In the rows, zero is written as 128.
The rows below come in pairs that one turn or mirror swaps. Which row does each named row swap with?
The rows were stretched afterwards, more along some directions than others.
febaz: [128 120 129 123 156 104 158 153 145 105 119 132 117 139 113 149 127]
nosuz: [140 167 149 144 126 143 110 118 131 137 145 120 158 119 100 123 148]
vone: [151 160 148 144 136 149 110 120 128 145 130 115 161 115 125 124 132]
lufit: [134 185 153 143 131 116  87 106 117 144 118 125 151 128 119 117 122]
Teliz: [139 179 165 142 123 133 122 127 120 145 137 108 152 128 106 133 159]
Zun: [106 108 132 135 148 116 147 170 149 107 136 139 134 153 124 152 109]
luk: [147 176 172 134 133 128 115  95 142 144 134 111 152 129 106 124 150]
kurof: [152 183 158 147 134 122 102 131 126 149 128 121 154 134 101 116 148]
Midup: [141 111 106 113 130  92 131 152 153 105 143 172 120 109 145 140 102]
Dumaf: [134 144 146 135  86 101 106 104 117 121 136  84 101 109 135 122 131]
sivi: [142 116 107 111 130  88 134 136 165 100 147 179 122 102 147 131  95]
nid: [138 135 135 131  83 102 121  93 113 130 126  74  96 114 134 117 119]
vaze: [114 116 123 135 146 127 148 164 148 118 128 155 140 149  97 153 124]
siza: [155 173 165 136 140 141 105 125 127 127 130 112 147 116 117 119 149]
Loku: [107 114 142 116 139 121 162 140 147 116 132 136 122 147 125 143 127]
barul: [138 120 113 119 127  81 130 130 164 114 141 170 113 109 152 132  88]
Nete: [167 181 151 134 145 125 102 107 124 122 130 124 147 114 114 122 156]
fefuf: [145 189 166 139 133 114  90 101 114 154 107 121 154 133 118 115 130]
dovo: [120 128 128 131 149 103 142 137 140 123 110 157 126 152 112 130 100]
Tipo: [154 118 111 109 131  93 131 128 154 111 135 164 127 104 158 134  95]
bon: [108 107 117 133 146 125 156 166 156 111 140 154 132 144 102 152 118]
lof: [134 121 106 125 156 115 152 112 157  98 127 164 132 140 113 137 125]
bipav: [153 115 107 117 124 105 135 137 159 113 144 172 120  93 147 130 103]
kibo: [139 151 138 140  87  96 116 114 111 124 136  94  92 109 126 109 138]
nus: [131 150 138 136  89  82 108  94 126 126 134  96 102 112 140 114 115]
govu: [129 140 137 135  79 106 112  99 117 133 134  79  92 110 126 119 128]
bul: [106 112 133 134 149 114 146 168 155 116 125 149 141 149 130 158 103]
nitub: [103 126 137 133 144 106 137 154 148 125 125 153 123 152 110 137  93]
zuna: [139 140 131 134  84 107 119 107 111 135 130  80 101 103 123 113 127]
Dupo: [147 121 113 112 131  85 134 137 157 112 130 169 118 100 154 136  95]
belom: [122 136 142 134  80  93 119 116 119 120 136  81  97 113 133 126 130]
bak: [142 171 159 129 123 140 114  89 121 132 135 114 146 121 125 114 156]
Nes: [119 125 121 128 147 114 167 161 144 109 133 154 134 144 110 150 129]
razuf: [140 183 175 146 135 120  90 116 121 141 125 120 141 120 101 123 137]
Poz: [146 115 104 125 128  89 133 149 161 112 136 184 127 104 148 139  98]
Nupi: [116 115 115 124 149 119 150 151 159  96 138 162 118 129 102 150 122]
ruzup: [123 119 130 126 156 119 144 167 143  99 120 138 121 142 124 150 125]
dige: [146 108 111 115 130  99 142 139 159 110 135 163 118  98 151 135  97]
Tove: [138 127 122 114 134  72 134 165 151 112 132 166 117 109 157 142 109]
mulif: [121 119 135 140 151 118 141 163 150 122 122 163 134 150 110 149 108]
lamiv: [133 144 144 146  80  95 116 113 122 135 133  91 106 112 123 117 126]
nadut: [147 166 149 147 129 148 114 118 130 142 134 128 163 122  90 120 147]
zuf: [130 123 106 133 161 103 149 167 148 111 119 168 134 150 110 139 117]
Nufu: [149 181 159 150 133 120 105 110 117 144 108 113 163 121 116 120 135]
sivov: [119 129 121 132 161  95 135 145 137 106 108 157 126 132 115 144 108]
volu: [145 166 158 152 123 147 108 109 130 141 136 117 156 122 114 116 132]
seke: [134 149 143 136  82  95 109  99 115 123 134  87  93 112 127 115 127]
rerob: [137 177 161 138 121 132 103 110 130 127 143 111 138 113  96 125 154]

febaz is swapped with Nete
govu is swapped with sivi
Tove is swapped with kibo
dige is swapped with Dumaf

The rows below come in pairs that one turn or mirror swaps. Which row does each named row swap with?
The rows were stretched afterwards, more along some directions than others.
ziti: [ 73  97 151 121  67 143 105 158 147 103  61 121 176 101 117 139  93 130
 107 122 145 128  78 134 116 152  88  62 167]
Goke: [118 172 134 145  87 123 116 139 162 122  69 150 163 130 125  88 113 113
  73 154 102  97  59 179  94 118 138  86 107]
Fivit: [ 30 141 169  91  75 135 113 129 170 115  61 147 176 101 112 175 116 109
  65 134  88 143  90 151 149 148 172  80 146]
sen: [147 176 115 137 130 154 136 157 157 143 108 137 146 142 108 128 122  97
 161 112 128 106 137 130 123  87 120 115 163]
pufi: [ 62 157 165 158  62 125 122 112 155  67 107 154 117 116 113 171  78  88
  88  96 116 132  79 174 121 106 149  70 144]
Gune: [ 95 147 113 195 121 141 124 169 176 125  71 123  96 124 112 165 141  69
 133 111 130 127 144 169  69 100 153  73  98]
Rafi: [101 120 143 157 106 119  89  87 145  62 104 136 137 102  90 110  98 139
  68 175 133 132  46 136 115 157 114  97 116]
Kupe: [112 129 149 131  65 154 100 173 146 112  89 160 158 108 152 133 130  98
 133  97 129 137  83 117 103 132 114  43 188]
soku: [ 84 164 126 161  70 111 135 159 184  86  76 137 154 128 129 113  86 112
 109 113  92 110  55 167  79 111 140  78 117]
ruto: [104 132 124 140 136 141 145 176 155 146 118 141 140 160 158 161 135 106
 123  97 137 141 146 121 119 108 144  56 122]
pofo: [ 76 136 125 153  78 103 125 155 149 101 134 167 161 158 144 133 101  93
 148 111  86 180  73 133 105 130 150  41 139]
sil: [ 67 153 121 152  86 188 117 166 159 124  64  70 150 100 156 172 148 149
 175  83 152 131 126  89 101  97 158  61 168]
gog: [106 148 153 120  77 138 110 167 152 104 108 159 171 126 148 114 114  97
 107  94 135 123  78 122 121 140 114  50 178]
bim: [ 70 149 136 128  63 194 122 146 149 120  52  78 186  96 156 162 140 140
 163  79 120 124 151  94 105 105 176  80 198]
Sozor: [ 86 129 186 155  50 137  94 106 138  91  98 153 117  97 105 171  79 103
  87 107 118 134  78 177 116 113 149  79 165]
pori: [ 73 119 103 177 123 149 122 162 178 104  78 157 161  95 134 173 143  76
 112 102  96 121 141 152 110 148 141  92 104]
lev: [147 122 133 152  92 130  71 128 129 120 103 132 135  99 137 106 122 122
 119 168 131 142  66 129 109 168 121  78 157]
mup: [118 140 136 164  94 137  89  89 122  77 105 121 117 106 100 106 101 144
 103 180 132 142  56 147 105 141 115 106 102]
lunu: [114 127 125 141 111 115  86 130 135 106  92 128 150  96 121  85 115 133
  95 154 121 131  95 136 108 175 148  94 135]
lagip: [ 80 144 146 122  70 211 111 153 145 115  60  80 184  86 153 188 127 167
 159  80 137 122 123  86 111 132 167  94 182]
Sor: [ 60 150 135 161  86 106 126 156 135  91 113 159 122 157 130 139 109  95
 165 110  93 185  96 129 110 107 161  48 125]
tupum: [ 63 150 101 184 123 157 143 166 165 102 100  73 162 133 129 167 109  90
 134  69 125 110 172 135  73 112 178 129 164]
pir: [ 85 152 177 149  61 137 106  99 136  81  98 146 105 104  90 141  71  94
  91 107 121 120  91 180 127  81 144  88 150]
fot: [ 67 157 144 128  94 170 131 144 156 119  85  92 172  93 131 159 133 158
 148  97 142 135 107  87 137 113 156  69 167]
Senem: [ 73 145 182 154  56 144 105 107 148  74 106 140 124 101  96 168  68  92
  84  96 126 113  94 173 134 110 139  88 162]
zimuf: [ 71 109 159 108  76 150 103 136 123 100  50 148 170 107 110 146 107 116
 114 155 125 148  93 126 113 137 107  77 142]
Bodus: [138 176 113 139 103 150 136 153 150 117 102 115 140 131 113 126 115 103
 184 119 130 112 131 123 119  94 135 110 168]
Loset: [ 83 131 114 194  99 127 120 192 200 125  72 142 122 123 135 176 143  42
 136 107 104 134 106 170  71 119 139  25 118]
zim: [ 72 130 176 100  80 139  98 118 145 119  78 135 141 102 117 152  94 123
 112 139 105 142  98 140 153 117 131  80 174]
Madas: [124 166 144 178 125 176 129 135 111 118 107 112 145 122 120 141 140 107
 130 123 116 106 131 122 112 126 129 102 112]
Gigok: [104 164 122 144  69 123 135 169 180 111  87 133 176 141 142 121  92 113
 133 101 116 104  48 145  85 120 136  68 136]
zeven: [109 123 142 175  99 118  84  88 113  61 102 136 115 120 102 114  92 115
 109 188 133 152  54 136  89 135 107  94 108]
Fus: [104 127 145 142 129 149 124 142 138 131 120 158 120 132 161 187 137 114
 114 130 106 167 117 114 121 128 162  54 118]
Fuva: [138 184 124 143  92 118 131 154 144 140 103 135 153 144 127  81 104 122
 126 115 107  98  77 145 106  98 129  91 120]
Duk: [106 132 109 205 125 133 125 180 198 126  85 131 110 130 111 168 144  52
 139 125 124 121 116 164  65 114 131  57 122]
fil: [ 97 137 114 216 134 138 113 163 196 119  97 117  97 130 101 169 137  55
 121 109 123 112 136 171  84  86 136  83  96]
lema: [ 93 117 101 168 121 162 125 167 154 102  75 137 154  96 159 173 142  97
 139 103 101 143 158 136 108 154 133  96 129]
nog: [ 66 113 141 110  67 151 110 158 152 108  57 133 185 115 142 130 119 120
 114 141 114 147  75 128  97 143 111  64 152]
mamiv: [ 85 142 146 111  61 212 125 152 152 113  57  75 189  99 172 187 136 156
 167  87 134 141 118  71 110 135 152  84 200]
kosa: [ 35 118 169 108  56 117 109 122 165 111  83 147 166 101  94 167  83 109
  79 128  89 143 104 152 145 136 176  85 166]
Sozo: [120 149 144 129  83 151 102 160 131 106  95 137 144 113 156 103 122 111
 129  94 146 130  92 121 109 117 113  53 179]
mab: [119 155 113 157  93 113 131 160 168 137  89 151 142 133 119  99 107 115
 118 132 118 104  66 154  90  97 139  71 105]
Fizo: [102 159 152 111  82 131 109 159 164 112  88 174 167 119 155 130 142 105
 106 100 127 142  64 127 120 138 125  36 171]
vafaf: [ 65 137 109 159 111 166 140 176 157 103  86  71 168 116 154 175 109  99
 143  79 110 110 175 118  81 117 173 137 176]
tav: [131 137 111 142 114 119  87 155 158 127 102 131 153  96 151 107 132 123
 115 137 132 130  97 120 122 171 114  80 157]
fego: [117 163 148 118  95 145 115 168 149 133 112 158 166 133 154 114 129 105
 105  98 123 131  84 114 126 144 118  57 173]
gifut: [101 134 143 124  57 202 109 158 132 105  59  88 171  86 170 156 126 175
 181  93 137 139 121  81 105 124 142  71 205]
fop: [116 143 107 177 100 102 132 167 180 124  95 133 166 112 124  90 105 105
 115 123 124  99  61 151  84 126 123  69 124]
vovem: [ 96 110 147 153  84 129  82  91 156  66  96 127 126 102 112 133  92 111
  97 170 122 150  47 147  97 145 110  89 126]
Fibo: [ 63 133 111 181 112 162 133 162 171  90  97  67 155 126 141 192 102  85
 144  73 118 118 162 125  71 109 170 127 186]
gevu: [ 50 153 158 101  78 134 104 128 173 118  62 141 159  88  99 150 123 118
 104 118 108 140 105 140 155 130 166  88 161]
demob: [ 95 174 122 148  77 137 145 178 171 108 105 121 148 157 115 156  96  73
 189  91 131 125 110 128 101  85 128  88 182]
gaded: [117 122 136 142  98 109  92 132 136 120 113 140 142 110 146 100 100 124
 105 139 119 142  79 129 114 151 136  97 159]
Nila: [ 62 125 125 176  98 101 135 162 167  83 122 165 144 163 130 138 104  62
 128 123  64 169  74 144  91 117 144  73 110]
Ramo: [109 138 144 146 131 151 129 149 148 137 114 147 100 159 161 174 138  98
 145 129 119 167 122 110 101  80 141  59 133]
vov: [ 74 136 146 156 124 155 144 155 162 114 111 123 124 147 161 206 134 101
 135 108 114 164 129 117  99 104 167  63 138]
bod: [ 91 108 117 170 121 133 107 156 164 112  68 183 136  98 160 160 137  74
 116 128  65 142 143 155  95 130 139  90 125]
Berup: [ 86 122 106 158 118 147 106 164 175 122  75 163 169  82 149 170 139  93
 103 106  75 131 141 160 106 157 141  96 121]
Fep: [108 144 129 138  82 143 103 176 169 111  95 149 152 108 157 125 146 117
 126  90 148 136  67 113 110 150 115  34 184]
fov: [106 155 126 153  70 131 135 158 176 106  80 120 170 131 126 124  94 108
 109 115 103 107  59 149  76 134 140 101 121]
resan: [ 51 133 172 152  54 123 116 118 174  86  98 161 120 106 102 177  77  96
  67  96 109 128  67 182 124 111 152  73 156]
ter: [ 87 140 134 150 147 153 146 159 159 130 117 130 121 148 151 198 141 108
 124 117 127 153 131 113 110 118 154  68 128]
Pev: [ 86 136 110 159 120 173 130 155 157  99  91 104 166 102 143 187 118 104
 124  95 117 112 175 114  87 136 173 151 168]
tupiz: [129 142 113 189 128 136 126 186 185 132  83 142 115 125 125 156 146  69
 139 122 121 120 119 164  75 117 130  66 109]
negiz: [ 64 157 115 144 100 156 149 168 142 101 105  75 170 140 139 167 107 118
 147  75 136 123 140 104  92 125 177 113 180]
Moba: [135 157 112 150 104 165 122 152 170 123  78 120 144 108 112 153 124  87
 158 118 125  89 129 138 103 100 120 119 183]
vubug: [ 58 148 170 162  53 142 112 109 170  88  89 143 135 106  96 171  86  71
  81 100 103 120 100 177 118 115 160  78 169]
rus: [ 90 165 168 125  57 201  94 131 121 121  61  82 160 108 129 144 135 163
 150 123 141 136 100 105 121 103 154  74 178]
dizov: [101 126 135 178 109 117  92  89 136  57 112 132 121 108  88 130  81 113
  90 173 134 141  73 144  97 144 108  98 106]
rer: [ 78 155 146 152  82 131 162 157 156 109  98 152 186 174 145 133 127  51
 138 120  86 126  88 130  94 102 130  33 147]
vig: [ 93 105 152  90  81 154 101 144 120 111  77 125 174  99 130 134 102 154
 104 135 141 150  83 118 122 176 110  85 137]
Faso: [149 167 107 123 122 154 139 168 155 139  95 131 160 127 111 135 120 111
 156 105 134 102 146 129 123 115 130 117 164]
rurat: [ 66 131 126 172  98 108 137 172 148  99 143 158 148 177 145 142 101  77
 149 101  99 165  69 122 107 116 132  49 118]
bena: [ 82  93 150 114  74 145 104 154 136 103  67 143 182 107 118 145  92 111
 117 142 131 145 100 122 103 147  92  63 165]

Pev is swapped with demob
pufi is swapped with Kupe
zimuf is swapped with zeven
Sor is swapped with bod
rer is swapped with Madas
fil is swapped with ruto
fop is swapped with fot
lema is swapped with Nila
Fibo is swapped with Faso
Goke is swapped with rus

